A single turn carries every row of the set below to another of its rows. Some are shown first; where does it send the rows asked next?
lofo: -26,-13,1,-8,-1,-17,-10,17,17,5,20,5,-1,-25,-16,16,19,1,-7,-9,12,28,25
sabi: -15,8,15,13,-19,-3,10,-1,9,-1,-4,4,21,13,-9,9,-37,-7,-7,-4,-11,14,1
vufa: -5,-9,11,-22,6,-7,-13,-6,15,-17,-3,-20,11,2,-28,13,6,3,-22,-37,-23,-8,1
Pep: -4,6,9,6,-18,-13,18,-5,8,9,-11,-3,18,5,-5,12,-38,-16,-6,4,-3,19,2
seka: -34,-3,13,6,-15,-15,-15,1,3,-7,7,9,2,-16,-20,13,26,2,-18,-25,0,34,14
Temez: -31,7,9,16,-5,-34,17,-24,9,3,-31,-10,6,6,-2,9,16,-25,5,-1,-3,17,30
pume: 3,1,1,-9,8,-43,1,6,1,-16,6,1,-8,-7,11,25,27,-32,6,-22,-14,-10,11
dez: -4,-8,12,27,-19,7,15,22,13,-10,-6,-13,15,1,-7,-7,-11,6,-9,-25,-15,7,35
nudig: -48,0,13,26,-11,-17,1,2,13,-9,-23,3,17,2,-4,9,18,-14,9,10,0,-2,18
Libib: -3,2,6,-15,-8,-29,-13,4,3,-20,-4,15,9,26,19,15,32,1,2,-9,-3,-5,13
Gage: -31,3,5,-20,3,-5,9,-13,3,-36,-10,-25,9,-25,-14,12,-7,-15,-5,-24,-27,3,4
bot: 12,-7,0,9,-7,-20,-1,30,16,24,-9,-14,7,4,7,16,-4,-20,-7,-3,11,23,33
Tup: 5,-1,5,-23,8,-16,1,-7,8,-19,-6,-9,4,-2,40,-4,-4,5,12,-29,-14,-2,21
Veran: -23,6,3,-4,-5,-21,-8,-15,-7,16,-6,1,13,-11,-17,27,28,1,-21,-18,-4,36,2
rep: -14,4,13,14,-9,-4,13,8,16,-3,11,1,13,3,-10,9,-43,-13,-2,-11,-14,13,13
Kesus: 2,3,4,5,-8,-14,0,2,12,37,-23,-10,11,33,-6,13,5,-6,-12,-10,-2,15,13
sok: -38,5,1,24,15,-11,-2,18,16,-5,2,-2,28,-2,8,22,8,-9,14,5,-11,3,38
nogu: -7,-4,9,-10,-4,-16,-1,-3,0,-20,-22,-7,3,-19,27,2,4,-9,13,-19,-12,-24,-14
sez: -33,-4,3,4,-1,-14,10,19,10,-14,-1,-16,6,-20,7,15,52,1,8,-29,0,14,24
voru: -8,2,4,-13,11,-28,-7,4,9,-16,15,11,-2,17,6,17,29,-9,8,-25,-20,-17,13
Zov: 4,-16,11,-14,0,-18,-10,11,12,-29,-2,-26,4,-30,-20,17,1,-18,-21,-32,-11,-1,8
Tose: -24,1,-4,-11,2,-19,17,0,6,7,-17,-20,13,-5,9,20,56,6,6,-18,1,17,15
gepig: -35,2,5,3,-3,-13,11,2,4,-7,-13,-15,10,-7,2,17,57,5,4,-30,-7,12,11
bosib: -1,1,9,29,-23,4,16,7,-5,2,-30,-17,28,2,-8,7,-4,3,-16,-18,-20,4,8
zus: -15,-4,-9,-18,9,-23,-3,0,7,28,7,-3,9,-19,-13,29,21,-1,-9,-2,7,31,13
Raf: 7,-15,-1,8,-4,-3,30,19,24,13,-5,-23,5,-6,-10,-3,-15,-4,1,-11,-6,2,37
dulo: -8,-6,13,32,-10,-11,-7,38,14,5,3,-8,-2,-9,-9,13,-3,-28,-8,-25,-6,9,23
Mabus: -21,-5,-6,-9,4,-20,16,16,13,0,-5,-21,8,-17,13,18,50,1,11,-17,8,19,29
zep: -18,3,17,28,-11,-5,-5,9,9,17,-11,-3,2,20,-22,10,7,-14,-13,-32,-20,1,2
zivaf: 10,-6,-4,11,-8,-7,31,3,6,26,-28,-26,18,-4,-11,10,-7,-8,-6,-4,-10,-1,10
Ded: -1,-1,7,-9,0,-11,-10,9,-1,-28,-10,-6,16,-16,42,6,-1,2,10,-21,-13,-11,6
numul: 9,1,3,-11,-11,-44,-6,6,-6,-20,-12,5,3,2,23,23,30,-22,-1,-6,2,1,10
pumep: -28,5,-3,-38,10,2,7,-19,10,-19,-12,-22,21,2,-8,11,-6,8,-2,-11,-22,4,8
nete: -3,3,7,6,-9,-15,20,4,15,6,4,-6,10,-4,-6,12,-44,-22,-1,-2,-6,18,13
Sidu: -20,-5,3,-23,-10,-10,4,5,5,-43,-16,-25,13,-35,2,11,-11,-16,-4,-4,-3,15,16
kudul: 18,-18,4,-28,-9,-21,-13,14,12,-22,-16,-26,16,-19,-3,17,1,-6,-22,-8,10,11,15
faka: -2,-4,7,-24,4,-21,9,-19,9,-11,-18,-10,-8,-5,24,-7,2,-6,15,-25,-13,-16,2
gos: -22,11,-3,14,21,-29,14,-9,12,7,-6,-15,17,1,10,22,7,-21,9,-6,-14,22,49
kego: 8,-10,4,-36,-2,-10,-16,-4,15,-10,-17,-20,24,13,-11,14,6,16,-23,-13,-2,4,8
Pamaz: -17,-3,-5,-40,-4,-4,3,-1,11,-28,-18,-22,25,-9,8,9,-10,7,-2,8,1,16,20

rep turns into sabi
dulo turns into zep
Now these:
vufa turns into kego
Mabus turns into sez
zivaf turns into Raf
Pamaz turns into Sidu
sok turns into nudig
seka turns into Veran
faka turns into Tup
Libib turns into numul

A single turn carries every row of the set below to another of its rows. Some are shown first; where does it send the rows asked next?
Sarip: -32,31,-8,-16,-22,13,-32,8,-11,-8,-16,31,6,15,23,13,-27,-27,3,-4,-26,-19,4,7,14,-36,-20,-17,-6,33,9
feku: -27,-1,7,-35,-6,17,-8,12,12,13,7,-11,-4,32,0,21,10,-9,14,13,-26,13,9,18,3,-4,-18,-5,1,1,11
Tav: 2,-6,0,0,-22,-30,7,17,-22,19,-5,16,12,-5,3,19,-5,14,7,-9,-16,-25,35,-5,6,-16,14,-7,6,31,19
Zap: 5,0,7,8,-32,-38,0,31,-23,23,10,16,13,3,3,18,-5,4,4,-11,-29,-10,23,3,-1,-13,9,-4,8,15,16
Kep: -11,23,-35,-34,4,12,-4,14,-12,14,-20,13,-13,-9,4,28,-1,-16,7,-30,-37,-11,6,25,17,-20,-21,0,1,0,5
rores: 7,26,15,-41,-12,-13,-5,-13,-25,30,12,16,4,26,30,23,-18,0,30,6,-2,-7,15,33,33,-7,2,-10,5,10,15
kipo: -4,7,-18,13,-9,8,-18,0,-5,2,-9,16,-20,-2,12,-10,-19,-2,10,13,-19,-18,34,4,2,-29,4,-23,-20,21,26
sarim: 7,24,11,-28,-18,-11,-7,-2,-24,32,5,27,5,11,20,36,-29,-5,44,3,1,1,17,40,25,-13,2,-6,1,-5,6
Lezas: -28,8,-41,-36,-14,-1,-10,9,-4,18,-5,8,-4,-3,-6,31,-15,-23,2,-25,-36,-2,10,17,17,-21,-27,11,-1,18,13
nekug: 9,22,19,-18,8,9,-13,10,-1,10,-8,16,4,21,46,5,-41,-27,3,-1,-15,-8,24,34,7,-12,-21,4,-20,17,-13
rel: 7,5,-21,1,-9,20,-10,6,-11,15,1,20,-24,-3,15,-2,-27,10,12,17,-10,-2,34,6,-4,-33,2,-8,-21,22,24
Rezu: 16,2,14,-5,16,-1,4,22,2,16,0,-1,-5,-3,27,6,-26,-20,-5,-15,-27,0,24,22,0,5,3,19,-19,15,6
giv: -11,9,-36,-37,0,7,-16,30,-5,12,-12,6,3,10,3,28,-7,-21,5,-29,-35,6,5,30,22,-10,-27,3,6,1,2
nesim: 7,18,10,-39,-15,-19,-5,-4,-18,25,-1,14,0,33,14,35,-8,-11,36,13,5,2,17,38,28,-18,-17,-8,7,15,14
kas: -13,-5,29,-18,-5,5,-7,-9,-25,-5,-1,12,-2,23,41,8,-35,-2,5,-5,-4,-10,17,25,-9,-31,14,6,-7,14,-8
Kat: 5,1,0,3,-24,-37,2,24,-19,13,-1,10,19,5,3,16,17,5,27,-5,-17,-18,36,11,20,-19,-1,-3,14,14,13
Nud: 2,3,-23,4,10,9,-14,2,-11,22,2,19,-7,-5,17,-8,-23,13,4,28,-24,-6,39,3,10,-28,3,-5,-13,28,8
nup: 9,21,10,-21,-7,-18,4,15,-8,17,-8,16,-1,3,40,16,-33,-17,-6,-40,-22,-28,34,19,12,-17,-15,15,-12,25,-1
fubim: 10,8,23,-17,-23,-13,3,-3,-25,33,3,25,1,27,17,37,-18,3,41,2,-4,7,19,42,15,-14,-8,-11,7,13,9
fudu: -14,2,7,-36,12,10,-13,8,9,10,17,-11,12,30,19,22,6,-8,11,8,-38,16,8,18,-3,-6,0,-9,-3,-2,13
taban: 9,8,4,1,-16,-32,4,27,-27,22,0,13,24,9,15,15,0,17,4,-9,-32,-20,30,9,18,-22,7,1,20,19,22
mis: 7,15,18,-33,-20,-22,5,3,-21,20,-3,24,11,17,21,27,-21,-2,41,1,5,8,25,32,25,-6,12,-9,5,20,20
Siko: -1,5,-20,8,-2,-6,-20,3,-10,8,-9,15,-6,-8,0,-7,-21,0,20,34,-14,-5,37,7,7,-19,0,-5,-12,29,24
Povup: -10,8,-21,-5,-2,11,-21,8,2,10,-15,18,-10,3,12,0,-33,10,3,18,-14,-13,48,-7,-1,-30,-5,-12,-16,26,19
Doz: -4,-7,8,-34,1,8,-9,12,0,12,8,-3,9,28,7,19,7,-14,25,16,-21,21,0,26,5,7,4,-8,-1,3,-6
terat: -47,15,-7,-13,-34,8,-22,9,-13,-5,-4,33,20,7,16,8,-31,-13,15,5,-19,-14,20,12,13,-34,-23,-13,-6,38,9
dazeg: -13,12,18,-26,7,6,-16,14,5,12,-1,0,11,26,7,25,6,-18,14,22,-37,12,0,16,-10,-2,-5,-12,0,-5,-6
kinot: -18,18,-28,-33,-9,14,-15,13,-1,14,-11,9,-1,2,1,35,-8,-22,12,-27,-48,-7,-3,17,22,-21,-14,16,3,4,-6
Fotor: -11,-4,7,-16,-10,-15,-4,8,-34,0,-7,12,10,11,31,12,-22,-15,2,-38,-21,-14,10,38,10,-24,7,14,7,-3,-22
mok: -12,8,19,-27,-3,7,-11,9,6,24,1,1,-7,29,2,24,-2,-8,21,12,-38,24,2,21,2,8,-7,4,5,-3,-3
Fika: -21,8,-36,-32,8,6,-9,11,-18,19,3,11,0,-8,11,32,-10,-16,-4,-36,-39,-5,2,29,21,-14,-25,-3,0,15,10
lati: -38,16,-16,-31,-25,8,-32,12,-11,1,-11,30,5,21,18,9,-29,-13,-2,-6,-23,-24,14,15,15,-28,-31,-23,-4,26,-11
lal: -46,19,-3,-22,-18,0,-23,11,-14,-1,-1,39,12,14,33,-2,-34,-6,2,-1,-36,-8,21,24,15,-33,-20,-25,-6,32,2
Vev: 13,-2,-2,14,-25,-39,4,13,-18,23,2,20,7,5,12,17,3,0,15,-16,-21,-9,41,5,3,-26,3,-13,3,20,18
Nif: -7,-10,4,-6,12,6,-11,7,-18,-2,-14,-6,-11,14,22,-1,-15,3,-14,-15,-28,-20,21,18,-13,-22,2,13,0,-5,-12
situf: -33,27,-2,-27,-34,-2,-17,12,-13,-4,-7,37,3,21,29,4,-18,-18,-2,-5,-30,-16,13,8,1,-39,-21,-25,-7,37,-1

nup turns into Nif
fubim turns into Vev
lati turns into giv
Now these:
rel turns into situf
terat turns into Lezas
Fika turns into fudu

A single turn carries every row of the set below to another of its rows. Some are shown first; where does it send the rows asked next?
E: -6,15,10,-9,-6,-10,0,-10,-1,-6,32,16,2,22,7,11,7,-3,2,10,1,-18,12,-24,3,23,3
K: -7,16,-2,19,-5,-9,-14,-4,-3,-3,-3,-10,-2,-14,8,-33,5,17,-9,4,-39,33,3,4,11,-4,9
B: 12,-3,10,12,20,8,8,6,0,-16,8,34,4,-21,7,-11,1,-5,-8,-16,4,-9,-2,16,13,2,-23
S: -26,6,9,27,-22,6,-10,9,23,-1,-6,-7,12,-14,16,7,-11,-3,25,-5,-1,-26,-6,3,-4,-21,1
G: 17,-14,-11,-5,-17,0,0,-11,10,4,7,10,5,21,1,-24,-23,2,-10,2,-12,24,11,8,2,11,-8
X: -33,6,3,1,24,1,11,19,-16,-12,14,-4,16,-19,20,-11,-2,-8,9,3,20,-21,-4,-8,19,2,-2
N: 10,5,-27,-4,0,-10,7,20,21,-10,-1,17,7,14,5,-23,-13,1,9,-15,-17,2,4,22,-3,0,-8
T: -8,-28,2,1,-6,-3,-15,12,-6,-7,-9,-8,1,-2,10,-2,-2,41,-4,2,20,21,28,7,23,-2,-1
F: 3,27,-14,11,-4,0,2,4,7,-10,-23,9,-10,-25,14,12,27,12,8,31,4,3,4,16,13,-5,-11
L: -11,3,-23,4,-12,-3,11,29,5,2,4,5,-3,-7,9,15,5,33,-1,0,34,-14,7,5,-6,-8,-10
Q: -12,24,-5,13,-12,-9,-23,-32,-1,-4,16,8,-2,-14,4,14,-5,-22,1,1,9,-25,12,4,7,-10,-16
Y: -24,34,0,11,8,-4,-20,-4,1,-2,-12,-4,6,-9,5,-16,32,20,-4,5,-24,-6,-4,1,1,-10,19
J: -20,-25,1,26,15,-16,14,-11,-16,-19,0,-20,14,-2,7,-3,-22,-6,-16,-3,6,8,7,-8,18,0,10
D: -21,-7,22,20,-16,-9,-1,-2,3,0,8,-32,-2,0,3,10,-18,12,7,20,-16,13,19,6,-1,-27,-13
C: -13,7,15,-6,-4,-22,-6,-28,-14,1,13,6,-19,9,0,-2,0,8,-15,19,-5,16,6,-23,9,15,15

G turns into C
F turns into B
L turns into X
Now these:
T turns into J
Y turns into N

